In the rows, 128 means zero.
The rows of Z fall into several groups, which share some directions, and each row is roughly a mix of its group's hidden directions.
Z, 99 rows:
[[181 107 137 126  89 122 132 179  73 136 143 136 138  88 133 157]
 [104 157 105  79 137 151  99 138 141 166 143 127 182 127 180 122]
 [ 78 138 133  79 115 137 131 186 100 150 115 115 161 142 143  88]
 [164  87 152 170 115 111 149 110 142  93  99 116  73 122  95 137]
 [142 129 114 174 104 174 115 114 147 136 140 111  82 133  59 136]
 [160 114 121 139 167  88 142  84  84 158 141 130 119 154 135 182]
 [133 101 141 120 128 138 131 137 113 151  82  66  88 190 134 130]
 [ 93 140 141 161 145  97 135  66 163 111 179 147 130 106 106 125]
 [157 133 114 136 153 131 122 129  56 162 120 113 102 185 132 162]
 [105 138 133 163 169 123  88  86 112 151 131 102  96 180 155 150]
 [127 100 130 118  92 113 175 165 133 121 152 135 142  92  56 126]
 [182 107 130 142 107 166 116 111 113 154  87  87  79 152 134 144]
 [121 134 131  91  86 165 121 188  89 151 101 125 147 112 143  88]
 [103 129 160 181 136  85 138 116  75 118 174 137 104 128  97 136]
 [170 106 145 176 124 115 141  65 132 127 141 111  82 128 103 159]
 [138 126  85 109 178 116 117 103 101 180 115 144 146 158 152 173]
 [ 82 138 143 117 157 124 103 150 158 101  98  95 122 179 175 107]
 [135 103  69 121 136 144 127 159 134 155  87 161 131 119  70 156]
 [ 96 141 147 121 175  99 128 137 145  82 108 107 117 189 164 113]
 [150 126 129 156 158  93 151  64 128 132 176 124 112 148 104 171]
 [146 114  82 105 105 159 117 149 111 195 133 139 156  98 103 160]
 [130 149 152  72 106 129 149 112 134 135 144 116 174 111 189  90]
 [165 109 155 195 121 113 122  96 124  99 140 121  75 117 110 156]
 [110 120 167 100  77 144 142 168  87 150 117  88 128 130 135  83]
 [141 125 112  92 128 121 128 134 192 106 129 153 178  81 166 133]
 [180  98 135 141  98 138 112 193  86 121 100 125 109 107 136 153]
 [174 113 130 177 125 147  96 110 102 146 121 101  74 149 128 171]
 [ 79 168  98 118 174 136 101 132 179  99 124 154 150 147 143 109]
 [140 123 146 150 106 104 162  83 147 105 167 161 134  68  97 120]
 [128 139 110 100 178  94 152  88  85 165 136 138 150 168 151 149]
 [148 125  73  93 136 146 125 117 119 192 124 158 167 108 125 160]
 [118 163 125 115 114 137 124 110  97 144 150 183 170  71 150  97]
 [101 114 124 119 141 138 124 145 201 103 102  80 110 175 117 123]
 [157 115 122 145 178  97 104  93 133 125 115 124 116 153 183 182]
 [140 108 155 149 166  56 160  95 123  92 142 131 116 142 139 157]
 [ 98 166 116 111 190 102 127  95 146 112 145 143 154 166 169 126]
 [116 140 112  86 134 129 116 139  73 186 125 145 173 120 173 130]
 [141 112 156 165 126 108 152  64 112 145 157  97  88 148  95 146]
 [143 125 116 175 177  96 133 101 127  99 140 140  91 163  96 170]
 [114 111 118 107 151  91 142  67 184 148 142 138 165 102 145 148]
 [106 160  97  84 135 151 106 164 147 127 125 162 183 110 163 108]
 [ 56 153 133 118 118 159 107 130 155 126 105 132 136 123 130  60]
 [ 87 148 137 104 131 132  97 118 162 125 116 140 165  98 196  93]
 [ 96 147 119  86 101 169 125 159 157 124  99 140 158 108 134  68]
 [ 98  93 127 118 139 110 101 151  98 191 120  87 133 156 149 167]
 [150 131 100 150 167 100 149  73 113 138 158 165 125 133  91 171]
 [133 148 112 116 126 187 100 156 165 110  84  98 107 171 139 103]
 [120 162 139 151 107 157 137 145 151  64 135 144 106 120  86  76]
 [129 107 153 137  81 130 108 201  96 117 120 136 132  75 136 118]
 [ 95 122 172 112 121 112 128 182 133  95 119  78 124 163 163 102]
 [104 139 124 144 172 134  93 104 135 141 114  89  97 199 151 143]
 [130 108 135 129 105  95 161 106 139 130 167 163 158  58  98 134]
 [117 154 117 154 115 190  55 118 142 148 113 127 113 115 159 115]
 [133 126  96 133 171  94 167  99  98 142 142 161 128 152  73 159]
 [121 107 145 106 120  96 155 199  63 138 132 110 138 148 121 135]
 [156 121 129 172 159  88 155  78 121 103 148 148  99 136  92 162]
 [132 141 157 132 150  92 145 107 165  51 120 148 129 119 166 104]
 [ 89 159 101  80 137 151 109 167 143 131 113 151 176 127 159  95]
 [ 62 134 141  99 124 109 144 186 118 110 124 143 161 122 121  82]
 [127 123 110 109 136 131  90 213 129 111 105 141 155 119 170 145]
 [133 118 147 184 159 100 122 110 147  67 112 129  77 150 120 138]
 [135 119 143 157 130  86 164  79 150 100 169 156 127  90  89 137]
 [119 117 118 163 130 149 119 102 185 125 133  92  85 159  73 143]
 [146 102 146 166 130 105 161  84 158  86 108 127  83 126  84 127]
 [159  97 101 122 115 138 120 138  78 201 119 121 129 123 115 175]
 [ 99 130 148 145 125 105 118  75 174 116 154 156 149  68 150 115]
 [176 119 121 134  86 142 156  92 121 149 145 155 133  68  87 133]
 [ 98 128 118  95 131 142 118 149 194  99  77 133 148 119 153  88]
 [144 114 130 163 159 112 147  79 143 110 111 108  75 176  96 147]
 [135 150  78 124 133 157 109 106 179 133 142 179 158  85 109 137]
 [ 93 157  79  91 154 155  93 145 143 167 132 144 174 138 149 131]
 [168 113 146 165  83 160 132  95 125 122  99 124  77  97  99 108]
 [ 65 121 128 116 130 137  85 112 191 155 122 106 150 116 163 117]
 [158 116 129  81 109 103 199 143 118 111 130 153 162  98 105 113]
 [112 114  98  87 102 160 134 189 146 141  87 138 151 110  94 103]
 [174 113 135 132 122 155 102 162 132 104  75  93  93 155 171 138]
 [129 128 142  92 165  81 150 152  85 111 111 135 152 157 186 130]
 [167 102 134 170 124 110 129 111 173  75 119 152 106  81 116 150]
 [127 100  98 141 166 118  83 169 136 141 111 112 120 163 140 192]
 [128 143 131 100 117 132 118 114 149 120 119 166 173  69 188  99]
 [ 89 144 112 147 152 150 109  85 191 131 135 101 106 170 100 123]
 [133 117 137 147 130 102 166  95 191  80 151 137 119 109  81 128]
 [105 148 112 108 168 132  87 130 165 117 102 127 148 152 200 126]
 [112 127 152 111 133 110 118 131 181  78 104 133 149 101 190  99]
 [191 114 105 134 102 165 108 125  88 180 116 127 115 112 127 164]
 [146 116 112  77 113 147 127 194  91 159  91 116 151 140 152 132]
 [178  84 141 144 114 103 160 115  75 151 118 115  97 127 102 164]
 [143 118 150 156 114  90 172  99 124  99 165 159 124  84  82 129]
 [103 138  96  62 122 141 138 170 139 159 140 132 190 126 127 119]
 [173 118 132 168 119 112 156  75 117 121 157 152 103  99  82 152]
 [140  99 131 166 127 101 139 101  87 166 166 126 108 122  83 176]
 [163 133 141 164 117 119 134  72  92 155 187 131 115 110 116 160]
 [101 148 119 101 101 166  99 177 129 127 108 152 160  90 152  83]
 [154 130 108 142 163  97 149  74  98 154 167 150 131 138 107 177]
 [131 115 108 151 140 115 133  65 123 181 167 132 125 124  89 172]
 [130 133 140 155  85 187 102 108 128 136  87 120  86 108 118  84]
 [148 120 128 152 158  74 170 100 133  91 162 158 123 123  89 158]
 [137 114 150 160 146  80 165 110  85 120 156 116  96 161  90 157]
 [ 98 107  99 147 153 124 116 190 130 122 106 127 107 163  70 153]]

One row of each group comes first, with its name. Which group is each row after those in?
[102 146 125 100  94 172 107 135 165 132 104 140 154  87 154  74] -> <2>
[132 139  89 109  90 201 105 146 138 175 117 124 136 115  98 115] -> <129>
[118 100 146 125  80 142 144 188  92 142 106  99 108 130  83 107] -> <115>

[125 108 114 139 182  98 121 138 160  82  73 134 106 164 142 149] -> <115>
[116 153 119 138 158 155 120 122 165  95 108  98  92 201 117 112] -> <129>
[153 102  98 168 171 116 109 107 124 127  83 150  89 146 113 175] -> <115>
[169 124 110 159 149 128 126  67 102 165 145 127  99 147 109 177] -> <129>
[119 145 128 165 149 127 136  39 148 132 151 126  99 146  98 128] -> <2>
[178 105 145 131 138  90 176 157 112  71 115 121 105 152 114 147] -> <129>
[116 111 141 157 163  67 149  92 166  94 162 131 122 132 109 159] -> <2>
[128 138 121  88 144 133 110 166  76 153  96 123 149 157 191 125] -> <129>
[136 116 161 178 136 110 128 117 153  59 101 124  75 133 124 117] -> <115>
[126 155 104  82 105 155 154 106 131 157 139 162 175  89 117  91] -> <115>
[132 133 143 104  95 135 120 158 132 106 113 158 164  63 173  92] -> <129>
